Rows are one point carried round by a steady rotation, each followed by how many steps it has turned.
The counts run from 0 to 993.
[-1.198,0.411,1.895,-0.463,0.395,-0.372,1.497,2.484,0.410,-1.418,1.230,0.237,2.961,-1.316,-0.108,0.215,0.483,0.741,1.291,0.767,-1.062,-0.919,-2.712,-0.110,0.996,-1.202,0.278,0.002,-1.132,-0.561,-1.518,-2.764,-0.622,-0.926,0.628,1.727,0.036,-1.279,0.009,-0.354,1.239,-0.142,-0.567,-1.208,-0.649,-0.018,0.946,-1.687,0.120,-0.664,0.569,0.342,0.143,-0.981,2.123,-3.413,1.333,0.628,0.874,-0.268,1.852,-0.085,-1.412,-0.876,0.900,0.137,0.302,-2.842,-1.519,0.054,-1.685,3.513,-0.670,-0.774,0.457,-0.384,0.358,-3.409,0.941,1.158,1.680,-1.397,-0.708,1.034,-0.112] | 609
[-1.861,1.159,-2.385,0.473,-0.322,-0.039,0.607,1.589,0.104,-2.521,-0.771,-0.125,-1.123,0.703,-0.077,-2.009,-1.822,-1.914,1.057,-0.991,0.806,-1.795,0.824,0.771,0.242,1.721,1.383,0.372,0.997,0.445,0.617,1.058,-0.588,-1.055,-0.355,1.581,-2.460,-1.721,-1.576,0.253,-0.004,-1.688,1.696,0.322,-0.786,-0.981,-0.200,-0.898,-1.386,-0.432,1.121,2.390,1.980,2.262,-2.430,-1.117,1.831,0.310,0.051,0.209,1.038,0.608,-2.084,-0.432,1.699,-1.327,0.604,3.938,1.937,-0.166,0.733,-1.345,-0.582,-0.284,0.701,1.027,-1.802,1.046,1.440,-0.085,0.094,0.917,0.017,0.332,-0.636] | 723
[3.246,-2.640,-0.007,-1.380,-1.400,-2.144,-0.655,-1.350,-0.003,0.802,1.470,0.574,-0.103,0.700,-1.013,2.244,0.492,1.667,-0.743,1.294,-1.293,0.680,0.491,-1.034,0.201,-1.344,-1.860,0.325,-0.671,0.432,-0.675,0.361,-0.311,1.326,-0.016,-1.718,1.559,0.530,2.799,1.589,0.812,3.952,-1.207,0.704,-1.163,-0.321,-0.754,3.531,-0.225,-0.501,0.718,-2.075,-1.637,0.098,2.042,1.107,-0.074,0.030,-0.405,0.309,0.046,0.431,1.951,0.213,0.076,0.991,0.093,-1.422,-0.165,1.209,-0.405,0.498,1.605,1.426,-2.403,0.713,1.748,-0.167,0.321,1.022,-0.888,-0.925,-0.648,0.133,-0.723] | 207
[-1.886,3.711,-0.344,-0.531,0.294,-0.436,0.128,1.173,-0.810,-0.168,-1.909,-1.848,0.318,-0.156,0.453,-1.736,-1.438,0.997,1.647,-0.044,1.478,-0.131,0.052,0.570,-0.632,3.453,0.290,0.369,1.927,0.703,1.990,1.051,0.246,0.146,-0.144,-0.794,-0.349,0.464,-1.401,-1.152,0.285,-0.239,-1.466,0.354,2.747,-1.221,0.163,0.088,-0.325,-0.536,0.913,1.732,-0.292,0.588,-1.715,-1.957,-0.375,-1.885,-0.701,2.195,-2.298,1.874,-1.408,-1.673,-1.608,-0.804,-0.747,3.122,-0.310,-1.470,-0.924,-0.508,0.442,-1.277,1.793,-0.723,0.443,-0.449,-0.052,-1.053,0.016,0.237,0.582,-1.312,-0.273] | 979
[2.452,1.074,0.329,-1.845,-0.580,-1.717,-0.900,-0.054,-0.138,-0.339,1.420,0.785,-1.143,-0.951,-2.939,-0.378,0.390,1.333,2.191,0.773,0.513,-0.044,1.747,-1.068,1.221,-0.563,-0.280,-1.395,-0.225,-2.132,0.668,1.111,-0.202,-1.086,-0.959,-1.020,-0.071,-1.696,-0.108,1.102,1.279,0.689,-0.752,0.142,0.155,-0.401,-2.121,1.791,-0.859,-2.553,0.607,-0.257,-0.107,-0.734,-2.206,1.285,1.032,1.794,0.409,-0.147,-0.385,2.022,-0.587,-1.416,1.030,-2.217,1.259,2.530,1.225,2.169,2.579,-0.316,-2.256,-0.239,-1.978,-0.557,-2.572,0.788,0.641,0.186,0.736,0.587,-0.944,-0.974,1.065] | 474
[-2.340,3.087,-0.442,-1.331,1.757,-0.839,-0.362,0.716,-1.593,-3.070,-0.086,-0.290,-0.488,1.057,-0.390,-2.173,-0.980,-0.845,2.104,0.738,-0.311,-1.370,0.981,0.294,-0.373,4.038,2.272,0.416,0.221,-0.172,1.498,0.309,-0.985,-1.726,-0.598,-0.247,-0.734,-0.987,-2.424,-1.556,-0.077,-0.894,0.297,-0.716,1.551,-0.055,-0.432,0.689,-0.824,-0.525,0.678,1.942,1.801,0.606,-2.415,-1.749,-0.195,-0.481,-0.965,2.066,-0.035,1.109,-0.583,0.268,0.650,-0.080,1.275,3.522,0.730,0.026,1.685,-0.391,-0.703,-1.500,1.195,-1.142,-1.408,1.063,0.986,-0.006,0.573,0.054,0.342,-0.946,0.627] | 79
[1.803,0.472,-1.319,-0.117,-0.932,-0.061,0.635,-1.269,-0.548,1.517,-0.485,1.312,-1.090,-1.101,-2.625,-1.221,0.244,-1.762,-1.911,-1.295,-0.433,1.244,3.194,1.573,0.615,-1.249,-1.497,1.676,-0.761,2.471,0.613,0.854,1.586,0.837,-1.823,-1.201,1.741,-0.031,0.495,0.622,0.783,-0.730,-0.517,0.626,-0.594,0.607,0.332,-2.465,1.312,-0.338,-1.254,1.605,-0.402,0.313,0.081,1.779,-2.439,1.279,2.040,-0.937,-0.310,-0.422,-0.684,-0.845,-1.318,-1.408,-1.550,-0.665,0.136,1.173,2.153,-0.911,-0.461,-2.013,-0.310,0.135,-1.855,3.449,-0.399,-0.368,-0.363,-0.497,1.119,0.710,0.866] | 575
[0.480,-1.825,-0.365,-1.355,0.417,-2.245,1.156,0.499,-0.592,-1.057,1.192,0.032,-0.356,1.064,1.036,1.862,-0.304,-0.931,-0.675,2.189,-2.007,-0.350,0.672,-2.148,1.578,0.191,0.765,0.540,-0.736,0.147,-0.373,-1.215,-3.220,-0.267,-1.218,0.666,0.161,-1.921,1.192,0.602,0.918,1.699,0.048,-0.284,-1.022,-1.709,-1.002,3.681,-1.912,0.189,1.736,-0.019,1.012,-0.391,0.822,-0.928,1.621,-0.441,-0.775,-0.004,1.876,0.278,0.260,2.279,0.560,2.327,1.165,-0.133,1.114,0.813,-0.335,1.470,0.035,2.708,-1.445,1.142,0.185,-1.044,1.352,1.637,-1.032,-0.647,-1.140,1.305,-0.716] | 375
[1.484,-2.732,-0.807,1.147,-1.497,0.794,-0.244,-0.368,1.049,0.051,0.382,1.562,-0.535,0.585,0.643,1.569,0.443,0.603,-0.923,-1.307,0.762,0.269,-2.575,1.483,0.422,-3.513,-1.756,-0.698,0.414,-1.251,-1.838,0.292,0.275,1.433,0.693,-0.442,0.305,0.584,0.938,2.532,0.041,1.963,1.243,1.880,-2.081,0.021,0.379,-0.325,-0.417,-0.351,0.267,-0.688,-0.367,1.209,2.137,1.021,1.550,1.899,0.858,-2.154,1.988,-0.609,-0.521,-1.342,1.169,-1.773,0.542,-1.718,0.765,-1.084,-1.994,-0.236,2.035,-0.111,-1.268,0.260,1.371,-1.110,-0.236,-0.423,-0.480,-1.054,1.223,0.162,-2.002] | 124
[-0.005,-1.834,1.169,-1.297,1.013,-0.514,-0.227,-1.021,-0.744,-0.896,2.766,0.788,0.973,0.894,0.659,0.499,1.510,1.313,0.127,2.493,-3.077,-0.257,0.555,-0.655,2.222,-2.000,-1.087,0.792,-2.975,-1.441,-0.946,-0.763,-1.314,0.332,0.145,-0.472,1.759,-0.233,-0.384,1.136,0.523,2.677,0.637,-0.432,-0.487,-1.048,-2.898,0.963,-1.699,-0.975,-0.343,-1.639,1.052,-1.380,0.850,0.566,0.617,-1.157,-0.518,-0.213,1.952,-0.221,1.467,1.555,1.277,1.220,0.811,-0.166,2.315,0.040,0.473,1.936,1.209,0.843,-0.741,-0.267,-0.417,-2.560,0.029,0.797,-0.295,-1.954,0.751,0.247,-0.020] | 863
[0.226,2.165,-1.108,-1.261,1.122,-1.890,0.297,0.462,-1.436,-1.560,-1.447,0.106,-1.425,-0.485,-0.760,0.926,-1.329,-2.476,-1.539,0.238,-1.001,0.436,-0.269,0.785,-0.327,3.396,3.230,0.419,0.245,1.393,0.394,-1.664,-2.188,-1.529,-2.388,1.418,-0.811,-0.247,-0.129,-0.499,1.296,-1.789,-1.649,-0.596,0.733,0.347,1.982,0.671,1.690,1.326,1.012,2.010,-0.678,1.179,0.495,-2.969,-1.012,1.727,1.360,0.380,-0.058,-1.045,-1.438,-1.077,-0.493,0.998,0.841,-2.280,-2.239,0.960,-0.290,0.752,0.143,-0.732,-0.554,-0.427,1.316,1.330,0.164,-0.468,-0.112,-0.760,-0.033,0.832,0.082] | 100
[-0.311,-0.099,0.899,-0.357,0.317,-0.731,0.172,0.034,-1.149,-1.256,-0.323,0.950,1.173,-0.346,-0.349,1.126,-0.545,-0.665,-0.925,0.279,-3.076,-0.186,-2.010,1.318,0.625,1.153,1.171,1.104,-1.069,0.480,-0.438,-2.924,-0.859,-0.734,-0.772,1.527,1.060,0.904,-0.153,0.256,0.818,0.346,-0.442,0.088,0.986,0.662,0.922,0.380,0.334,1.206,1.112,1.011,-1.825,1.157,1.863,-3.285,-0.721,0.574,1.377,0.645,1.074,-1.935,-0.588,-2.138,0.265,1.274,0.126,-2.567,-1.172,-1.181,-2.218,2.106,1.713,-1.085,-0.786,-1.286,2.492,-3.225,-0.540,-0.521,0.188,-2.415,0.861,1.100,-1.410] | 682
[0.743,-0.301,0.685,0.394,-0.384,-0.760,0.280,0.756,1.783,-0.360,1.004,0.710,1.292,0.051,0.272,0.874,0.872,1.619,0.618,-1.242,2.911,-0.973,-2.941,0.772,-1.087,-2.243,-0.684,-0.466,0.908,0.907,-2.464,-0.016,1.115,0.959,1.022,-0.391,-0.942,-1.878,1.736,-0.589,0.112,0.763,-0.612,-0.768,-3.071,-0.069,1.631,-2.393,0.815,-0.836,-0.454,-0.821,0.010,-0.506,2.400,0.606,1.367,1.157,0.132,-1.359,0.881,1.096,-0.853,-0.530,-0.853,-1.633,0.130,-4.843,-1.971,1.169,-1.518,1.433,-0.038,-1.123,0.920,0.196,1.607,0.505,-0.042,2.242,1.716,0.047,-0.713,-0.466,0.570] | 442
[-0.542,-1.585,1.000,0.334,0.598,0.488,0.155,1.155,0.206,-1.608,2.277,1.297,1.761,-0.082,-0.232,-0.254,1.368,0.374,0.872,0.417,-2.165,-0.718,-0.965,0.242,2.008,-3.551,-0.378,-0.048,-2.130,-2.354,-1.607,-1.578,-0.569,-1.106,1.145,1.293,0.115,-1.007,-1.655,1.718,0.608,0.504,1.999,-0.438,-0.721,0.125,-0.774,-1.763,-0.677,-1.264,-0.187,0.405,0.400,-0.686,1.322,-0.879,1.416,1.511,1.150,-1.697,2.969,0.211,-0.548,-0.792,2.064,-1.060,1.285,-1.224,1.225,-0.096,-0.007,2.334,0.084,-0.600,-0.294,-0.437,-1.184,-2.664,0.285,0.243,1.159,-1.104,0.092,0.453,-0.269] | 47
[0.309,-0.141,-0.026,-0.950,-0.014,-1.601,0.755,2.607,1.128,-1.873,0.761,0.346,-0.471,-0.603,0.260,0.878,-0.860,-0.486,1.935,0.970,0.053,-1.477,-1.263,-1.593,0.970,0.364,1.366,-1.084,1.084,-1.322,-0.275,-1.216,-1.868,-1.210,-0.243,1.462,-2.066,-2.450,0.715,1.068,1.274,0.013,-0.271,-0.721,-0.214,-1.453,0.037,2.026,-1.607,-0.387,2.715,0.056,0.365,0.149,0.663,-2.166,3.592,1.667,0.085,-0.854,1.802,1.325,-1.777,-1.276,1.605,-0.037,1.138,0.154,-0.583,0.840,-1.480,1.777,-0.891,0.900,-0.990,1.047,-0.098,-1.917,1.608,0.738,0.854,-0.033,-2.063,0.601,-0.543] | 457
[-0.060,0.962,-2.256,0.018,-0.708,-0.319,-0.909,-0.648,-0.852,-0.541,-1.999,0.937,-2.404,0.058,-1.050,-0.886,-2.121,-2.301,-1.059,-1.611,-0.619,-0.275,1.099,2.048,-0.089,2.169,0.804,0.418,0.883,0.192,1.515,0.897,-0.455,-0.582,-1.962,0.242,-0.346,0.921,-2.192,1.187,-0.182,-2.029,0.294,2.067,1.116,0.063,0.236,0.187,0.151,0.560,1.329,2.911,-0.229,3.050,-2.011,-0.820,-0.595,1.067,1.482,0.178,0.087,-0.633,-1.693,-2.343,0.930,-1.223,-0.192,2.470,1.515,-0.448,0.270,-1.892,0.179,-1.124,-0.947,-0.347,-0.437,1.546,0.548,-2.336,-0.651,-0.205,1.256,0.507,-1.102] | 571
[0.007,-0.710,0.089,-0.250,-0.233,-0.484,-1.241,-0.468,-0.099,-0.680,-0.066,0.351,1.328,1.321,0.644,0.812,-0.237,2.394,-0.187,0.216,-0.875,0.549,-1.718,1.893,-1.252,1.120,-0.624,0.621,-0.474,1.030,-1.637,-0.493,0.758,1.329,0.791,-1.112,0.978,1.721,0.709,-0.603,0.032,3.393,-0.400,1.100,0.502,-0.019,0.268,1.506,-0.208,-0.162,0.996,-0.421,-1.238,0.940,2.024,-1.744,0.093,-1.075,-0.461,1.899,-1.141,-0.254,1.284,-0.753,0.208,0.624,0.093,-2.732,-1.222,-0.949,-2.484,-0.226,3.783,-0.683,0.076,-1.618,3.694,-1.832,-0.784,0.014,-0.633,-2.091,1.003,-1.112,-1.868] | 603
[-0.747,-0.312,-1.735,-0.602,0.937,-1.177,-0.795,0.471,-0.342,-1.543,-0.417,-0.678,-0.973,2.481,2.580,1.469,-0.742,0.202,-0.477,0.849,0.994,-0.249,-1.852,0.744,-1.555,2.680,1.357,0.345,1.394,1.718,-1.604,-0.613,-1.828,1.753,0.328,-0.716,-0.288,0.608,0.845,-0.869,-0.612,1.755,-0.237,0.070,-0.106,-0.874,1.628,2.110,-0.146,1.017,0.676,0.582,0.808,1.248,1.619,-1.304,1.355,-1.089,-1.739,1.716,0.565,-0.687,0.537,1.011,-0.126,0.906,1.057,-1.947,-1.205,-0.446,-2.343,-0.171,3.234,0.771,0.824,-0.611,3.731,0.197,0.479,0.715,-1.609,-1.027,0.916,-0.726,-1.616] | 357
[-0.419,-2.878,-0.282,0.168,-1.327,0.724,-0.452,-0.019,1.179,-0.507,0.675,0.049,1.018,1.178,0.612,-0.802,-0.740,2.236,0.712,0.103,-0.820,-1.117,0.556,-0.014,0.084,-0.853,-3.018,1.401,0.068,1.024,-1.096,0.565,1.175,1.988,1.742,-1.316,0.850,0.364,0.974,0.811,-0.281,4.175,0.512,1.569,-0.994,-1.931,-1.904,0.896,-2.558,-1.005,0.587,-1.213,0.357,0.492,0.816,0.396,1.284,-2.189,-2.534,1.164,0.030,1.194,1.576,0.877,1.299,0.168,-1.188,1.319,1.496,-0.645,-1.687,-0.882,3.039,1.018,0.482,0.243,1.047,-2.144,0.353,0.907,-0.447,-0.934,0.435,-0.218,-2.158] | 787
[1.299,0.050,0.822,-1.740,0.885,-2.188,0.140,1.515,-0.008,-1.317,1.685,0.500,0.683,-0.120,-0.958,0.985,1.094,0.150,0.585,1.429,-0.006,-0.846,-1.637,-0.716,-0.059,0.112,1.686,-0.716,-0.625,0.252,-1.606,-2.225,-1.105,-0.983,-0.637,0.755,-0.931,-2.487,1.794,-0.729,1.290,-0.005,-1.457,-1.600,-1.396,0.488,1.279,0.979,0.898,-0.138,0.788,-0.613,-0.220,-0.365,1.564,-1.742,0.978,1.457,0.293,-0.446,1.218,0.320,-0.863,-0.137,0.207,0.124,1.447,-4.126,-2.267,2.186,-0.185,3.029,-1.089,0.000,-1.016,-0.078,1.040,-0.731,1.306,2.299,1.443,-0.571,-1.801,0.006,1.360] | 363
[0.628,0.952,-1.451,-0.667,0.675,-1.079,-0.280,0.090,-0.856,-1.092,1.019,1.989,-1.928,0.150,-2.463,-1.961,0.715,-1.765,-0.128,-0.548,-0.306,0.328,2.900,0.980,0.413,0.488,0.976,0.620,-0.948,0.076,0.943,0.736,-0.184,-0.893,-1.875,-0.417,-0.310,-1.930,-0.534,0.174,0.256,-1.686,0.899,-0.494,-1.098,0.120,-0.493,-1.447,0.617,-0.577,-1.257,1.417,1.178,0.967,-2.473,1.182,-0.694,1.743,0.795,-0.962,1.234,0.139,-0.961,-0.233,0.691,-1.345,0.955,1.354,1.562,2.294,3.384,-1.062,-1.718,-1.419,0.344,0.201,-3.486,3.745,1.180,0.455,0.690,0.498,0.316,0.290,1.400] | 648
[-0.654,3.198,-0.850,0.233,0.696,0.048,-0.003,-0.245,-0.896,1.162,-0.034,-1.454,0.208,0.544,-0.167,-1.736,0.859,1.499,0.545,0.145,3.006,0.922,1.142,-0.615,-1.170,0.169,-0.877,0.168,1.122,1.591,0.309,2.333,1.248,1.430,0.013,-2.898,0.530,-1.832,0.131,-1.400,0.298,0.658,-1.775,-0.998,0.107,-0.363,-0.737,-1.929,0.624,-1.541,-2.157,0.279,1.297,-1.465,-0.906,1.506,-1.087,-1.608,-1.434,0.875,-1.937,1.508,-0.338,1.657,-3.580,-2.276,-0.756,0.936,0.147,1.213,1.247,-0.878,-0.129,-1.500,2.219,-0.724,-0.995,2.625,0.113,0.184,0.074,0.382,0.958,-1.850,1.471] | 167
[-0.470,-0.630,-1.498,1.146,-1.971,0.608,0.615,-0.138,1.104,0.227,-0.436,0.861,1.323,-0.779,-1.958,-2.998,-0.913,0.543,-0.191,-1.785,-0.396,-0.989,2.575,2.291,-0.065,-0.888,-2.440,2.157,-0.873,2.896,0.402,1.514,3.667,1.647,0.382,-1.122,0.515,-0.072,0.189,0.396,-0.103,0.453,1.122,1.915,-0.861,-0.476,-0.985,-2.619,-0.546,-0.789,-1.054,0.403,0.449,1.051,-0.903,0.862,-1.109,-1.043,-0.218,-0.067,-0.706,1.445,-0.469,-1.200,-0.191,-1.591,-2.721,2.336,1.251,0.066,1.130,-2.157,0.687,-1.295,1.153,0.742,-1.923,0.387,0.668,0.152,0.657,-0.073,0.771,0.630,-0.249] | 237
[2.351,1.056,-0.592,0.656,-0.515,-0.825,0.119,-0.314,-0.032,1.394,-1.124,0.618,-2.236,-0.197,-0.608,1.149,0.919,-0.574,-2.045,-1.000,2.897,1.545,-1.522,0.538,-0.826,-1.799,-0.536,-0.858,1.188,0.813,-1.557,0.460,0.109,0.719,-1.058,-1.059,0.156,-0.440,1.152,0.634,0.340,-0.669,-1.625,0.010,-2.389,1.253,1.548,-1.771,2.082,0.176,-1.147,0.340,-0.775,-0.123,1.471,1.033,-0.486,2.155,1.817,-1.864,0.114,-0.861,-1.705,-0.732,-2.516,-2.046,0.105,-4.166,-2.510,1.289,-1.181,0.244,0.052,-1.619,-0.356,0.035,1.241,3.206,-0.350,-0.170,-0.484,-0.355,0.534,-0.201,0.788] | 105
[2.844,-1.335,1.616,-1.969,-0.048,-1.923,-0.335,-0.616,-0.611,0.321,2.427,0.755,0.883,-0.974,-2.335,2.105,1.271,1.512,0.549,1.630,-2.093,0.703,0.342,-1.240,1.094,-1.854,-0.620,-0.205,-1.577,-1.251,-0.867,-1.298,-1.065,-0.392,-0.401,-0.685,1.649,-0.835,1.537,0.926,1.350,2.673,-1.649,-0.633,-0.048,-0.345,-1.515,2.818,-1.040,-1.736,1.025,-2.079,-0.768,-1.399,1.350,0.765,0.688,0.711,0.125,-0.431,0.514,0.336,0.844,-0.061,0.387,0.756,0.791,-1.854,-0.161,1.995,0.541,1.910,-0.366,0.828,-2.791,0.009,0.411,-1.323,0.383,1.522,0.826,-0.951,-1.161,-0.072,0.467] | 209
